Read these off the matrix that follows. Counting starts at 0.
1) Report the entry in row 1 and column 0.
2) Report the top entry of the column that holds the largest entry.
3) Report the top-left entry.
4) Report the entry in the top-right corner.
5) Report the largest entry.
6) Report the top entry of the column that holds the smallest entry.
7) Report the entry in row 0 and column 2.
[[141 128 132 110 134 125 116 118 148 140 127 123 132 138]
 [133 123 139 112 120 127 126 118 134 150 130 128 122 137]
 [128 123 131 123 122 129 134 125 127 140 129 133 126 134]
 [140 129 128 113 138 125 118 120 148 136 125 125 136 139]
 [137 128 129 116 134 126 120 122 143 135 126 125 134 136]
 [131 127 123 127 133 129 130 127 134 129 127 132 135 134]
 [128 127 129 127 127 128 129 127 128 131 128 129 128 129]
 [131 128 130 123 128 128 125 125 132 132 128 126 128 131]
 [130 128 126 127 130 128 128 128 131 128 127 129 131 131]
 [133 124 116 127 136 130 137 127 135 132 125 140 142 142]
 [128 127 128 128 127 128 129 127 128 130 128 129 128 129]]
1) 133
2) 140
3) 141
4) 138
5) 150
6) 110
7) 132

Questions about the grid below.
1) Which number is the entry in the top-right corner?
2) Which number is the entry directly above the largest entry?
3) Which number is the fifth entry from the end, reading row by row?
4) Which number is the entry in the top-left corner?
5) Which number is the entry in the bottom-left corner?
6) Which number is the largest entry in the first column?
7) Which number is the third entry in reading order?
8) Which number is the entry just right of 145?
[[120 148 147 113]
 [120 133 110 101]
 [138 145 106 137]
 [128 141 112 114]
 [125 125 105 150]
 [151 105 127 146]
 [149 133 148 141]
 [114 142 108 130]
 [119 131 109 148]
 [108 155 109 109]
 [112 147 111 109]
 [109 147 111 114]
 [128 128 129 137]
 [122 133 130 131]
 [127 121 108 106]]
1) 113
2) 131
3) 131
4) 120
5) 127
6) 151
7) 147
8) 106

Read these off the array that follows.
1) What is the 2nd-last entry, reading row by row?
2) What is the bottom entry of the column that holds the largest entry?
3) What is the second entry, reading row by row?
4) What is the entry in the top-left corner?
5) What is the entry directly above 141?
6) What is the fourth entry in reading order?
7) What is the top-right entry?
8) What is the 4th entry from the end, reading row by row?
142,122,115,123,122,120,124,135,130,122,132,131
122,123,138,117,129,139,130,137,122,138,133,125
129,125,116,145,122,116,130,131,141,127,124,129
149,122,144,126,121,134,125,138,121,131,124,139
123,122,135,127,130,123,123,125,128,125,117,125
138,138,138,136,134,129,128,124,133,136,126,136
132,137,119,125,129,131,129,123,125,124,137,130
130,137,146,124,134,140,127,122,116,127,123,135
109,127,130,121,134,132,134,126,128,132,131,119
127,131,137,128,134,132,127,128,133,142,130,128
138,128,112,127,125,122,128,131,134,128,138,130
132,117,121,123,126,115,127,131,136,128,129,123
150,126,131,130,123,122,125,129,128,124,126,136
1) 126
2) 150
3) 122
4) 142
5) 122
6) 123
7) 131
8) 128
